In the rows, 128 means zero.
Turns, then the turns between two rows, first turn first; the first pair answered:
turn K908:
[121 126 129 113 125 129 128 128 133 127 124 126 125 138 133 140 150 134
 114 144 131 121 131 138 128 119  96] => [115 128 131 119 131 135 132 137 131 124 118 114 124 138 138 139 153 129
 119 137 140 124 133 137 112 110 110]
[123 132 113 125 105 149 125 144 150 123 138 114 122 146 114 124 181  91
 106 164 127 153 119 111  98 100 101] => [120 126 118 134 107 153 124 148 143 119 134 106 124 143 116 122 168  97
 116 151 133 166 123 108  73 101 122]
[133 107 158 109  93 120  74 131 105 137 123 149 144 133 113 147 101 146
 145 141 113 152 164 116 136 141 103] => [135 122 152  99  95 116  86 129 117 136 123 152 143 134 118 147 124 144
 127 159 109 137 157 125 162 134  77]
turn K622:
[ 79 102 133 108 154 108  92 169 121 157 108 152 151 135 168 192 164 133
  96 175 161 112 109 143 128 117  83] => [155  76 108 104 105  92  98 136 141 170 153 143 143 138 107 169 102 127
 128 142  98  96 115 139 173 155  55]
[124 133 151 143 125 125 124 141 133 150 133 115 110 117 131 149 185 122
 129 154 143 127 138 147 127 108 108] => [155 122 140 144 106 121 127 123 143 156 153 109 106 118 107 139 160 120
 144 138 118 125 143 146 142 125  98]
[103 120 117 117 161 118 133 134 132 102 141 165 121 127 117 133 125 136
 110 160 131 109 124 139 143  87 113] => [135 101 110 126 138 117 133 119 138 108 157 153 117 132  89 123  85 134
 137 133 106 114 127 133 137 105 117]
turn K362:
[106 129 131 109 162 130 132  86 125 180 147 183 142 108 133 154 122 102
 121 146 127  95 135 117 164 169  58] => [111 132 125 109 153 133 145  80 159 178 152 153 132 116 132 161 165  79
 104 149 121  97 123 129 136 145  50]
[131 163 138 128  88 153 126 149 136  95 111 144 126 150 103 124 122 114
 148 124 143 123 110 125 149 106 123] => [131 164 134 130  87 151 126 147 137  97 110 143 126 151 108 123 124 112
 150 124 142 127 110 125 145 104 124]
[160 112 127 109 138 110 111 118 102 138 134 166 127 103 108 120  88 157
 149 105 116 111 124 102 186 178 118] => [181 120 115 101 119 106 123 102 144 143 145 141 110 109 100 124 133 130
 128 123  99 103 111 120 193 162  77]
[114 107 136 154 126 140 103 144 153 162 128 138 108 133 117 167 125 106
 146 131 138 141 115 133  79 113 118] => [107 103 138 154 135 139  94 150 140 160 125 148 111 129 119 164 106 113
 155 128 142 141 118 126  88 120 126]
turn K664:
[144 115  99 126 124 117 155 122 136 120 141 106 130 112 119 122 139 120
 100 115 113 111 134 125 131 127  95] => [128 121 100 120 135 117 153 125 126 118 135 122 134 105 130 124 144 125
  92 128 123 104 131 127 144 124  91]
[136 123 163 133 129 160 121 153  90 147 120 133 129 152 156 121 164 114
 113 132 121 176 112 145  97 141 123] => [148 120 159 137 123 158 126 148  99 150 127 119 129 155 149 121 162 106
 116 121 111 175 112 146  91 144 126]
[128 148 130 120 150 121 107 153 107 128 133 160 117 122 133 119 115 129
 127 148 147 114 141 143 150 126 141] => [129 138 136 124 147 123  94 153 102 132 132 162 116 122 132 118 107 130
 140 139 150 126 144 142 131 131 147]
[159 130 112 140 114 139 154 112 139 123 134  88 129 135 101 116  85 130
 132 110 119 129 129 127 107 134 169] => [156 147 103 130 117 134 172 110 146 117 134  83 133 134 103 111  98 131
 115 122 118 116 123 131 136 128 155]
Pairs:
Between the rows of a pair lie two turns.
[103 155 124 141 137 129 139 130 151 106 120  95 114 141 143 122 160 119
 136  97 140 143 143 130 104  91 163] => [ 98 173 121 122 150 124 135 130 145 110 116 124 119 126 150 130 173 127
 114 135 139 117 134 134 166  94 125] -> K622 then K664
[144 134 116 120 114 125 151 117 157 127 128 105 119 138 127 113 159  97
 122 129 124 108 118 123 119 116 125] => [157 124 116 123 109 125 146 113 151 127 136 103 115 137 115 108 129  99
 138 111 116 109 126 118 120 131 132] -> K664 then K622
[174 139  99 134 118 101 171 112 128 113 158 113 122 130  92 105  74 135
 130  95 103 106 122 112 190 146 155] => [134 164 106 121 150 102 162 129 100 108 128 149 135 120 123 114  90 154
 108 128 131  94 122 108 225 142 148] -> K664 then K664
[121 115 136 153 121 131 169 121 131 113 127  86 145 131 128 117 139  95
 131 111 147 143 118 140  73 115 144] => [132 105 133 153 117 128 170 122 127 112 132  90 145 132 118 112 117 101
 142 104 140 145 123 133  76 127 144] -> K664 then K908
[ 94 112 140 121 181 135 106 157  97 129 126 160 108 112 160 125 139 134
 133 150 154 133 142 160 130 106 176] => [140 122 113 108 145 123 131 129 149 136 155 136  92 118 131 117 173 111
 107 166 110 104 123 180 179 101 115] -> K622 then K362
[125  94 153 127  97 128  93  94 145 156 132 136 127 159 113 160 169 114
 134 136 123 126 100 107 143 113  75] => [121 101 148 137  96 131 109  96 160 146 130 108 126 164 116 160 185 104
 131 128 130 135  97 107 113 101  92] -> K362 then K664
[ 95 198 137 156 164  78 191 129 156  97 112  39 157 119 168 130 178 101
  76 123 171 112 104 119 128  86 157] => [152 148 129 182 127  76 180 111 160 103 143  15 150 132 117 107  97  94
 140  55 133 137 124 105  88 121 193] -> K622 then K622
[105 116 136 133 144 143 128 132 118 115 142 172 137 127 135 135 124 104
 104 130 141 134 127 132 154  91 130] => [114 110 135 129 134 141 122 129 126 118 154 175 135 128 122 132 115 105
 108 128 127 132 127 137 167  97 115] -> K664 then K622
[146 153  80 110 137 116 129 139 125 163 147 158 150 111 138 164  98 140
  99 188 133 124 127 114 186 119  96] => [130 169  78 118 145 122 150 149 142 149 135 121 150 116 154 164 145 125
  80 192 155 135 122 122 141  88 121] -> K908 then K362
[148 140 108 113 120 116 146 114 135 122 150 138 132 117  97 110 107 128
 121 140 101 104 130 126 202 145  96] => [124 163 108 109 129 120 155 121 150 119 138 127 130 115 120 122 161 118
  93 164 122 101 121 139 183 116  88] -> K362 then K664
[146 127 116 141 148 139 167 127 166 111 104  83 114 125  70 113 101 125
 152  61 141  95 129 128 108 126 191] => [120 155 114 133 175 139 182 138 165 103  88  82 121 119  92 116 133 127
 124  85 161  85 123 130 118 108 189] -> K664 then K622
[120 142 137 106 146 127 143 128 129 101 143 143 146 124 155 118 116 123
 126 187 131 104 120 118 124 136  89] => [117 118 154 118 144 134 116 137 114 108 138 156 142 127 157 126  99 124
 147 174 137 125 123 115  90 145 102] -> K664 then K664
[ 75  96 147 122 120 141 104 121 117 147 142 107 111 133 130 166 179 109
 132 126 159 168 128 156  57 138 156] => [112 104 123 120  99 136 133 103 153 141 163  66 104 138 103 153 189  94
 123 118 136 158 121 162  72 135 149] -> K664 then K664
[139 122 119 103 138 115 138 150 143 115 117  79 148 131 147 122 146 116
 134 112 128 134 139 133  81 145 124] => [123 136 118  95 148 115 139 152 135 118 110  99 150 124 159 126 162 123
 119 138 134 123 133 139 111 141 105] -> K622 then K664
[159 147 120 132  96 112 112 113 146 149 142 125 105 123 117 115  99 125
 114 135  86 115 130 122 179 145 102] => [ 89 168 144 138 138 126 107 147 121 139  99 136 113 119 172 134 152 128
  91 155 143 133 128 126 124 113 138] -> K622 then K622
[ 79 140 109 133 162 103 128 152 123  98 100 133 156 113 208 111 137 127
 126 129 138 124 100 115 150 120 142] => [137 133  85 130 123  94 146 123 171 106 137 103 139 122 168  99 138 111
 123 120  92 108  92 124 182 127 104] -> K622 then K362
[128 126 155 106 140 142  97 125 100 163 112 154 135 144 126 133 115 151
 141 139 129 126 136  98 152 136 112] => [131 129 150 101 136 137 103 120 110 162 114 153 132 146 123 131 127 149
 133 150 124 117 133 102 165 133  97] -> K622 then K908
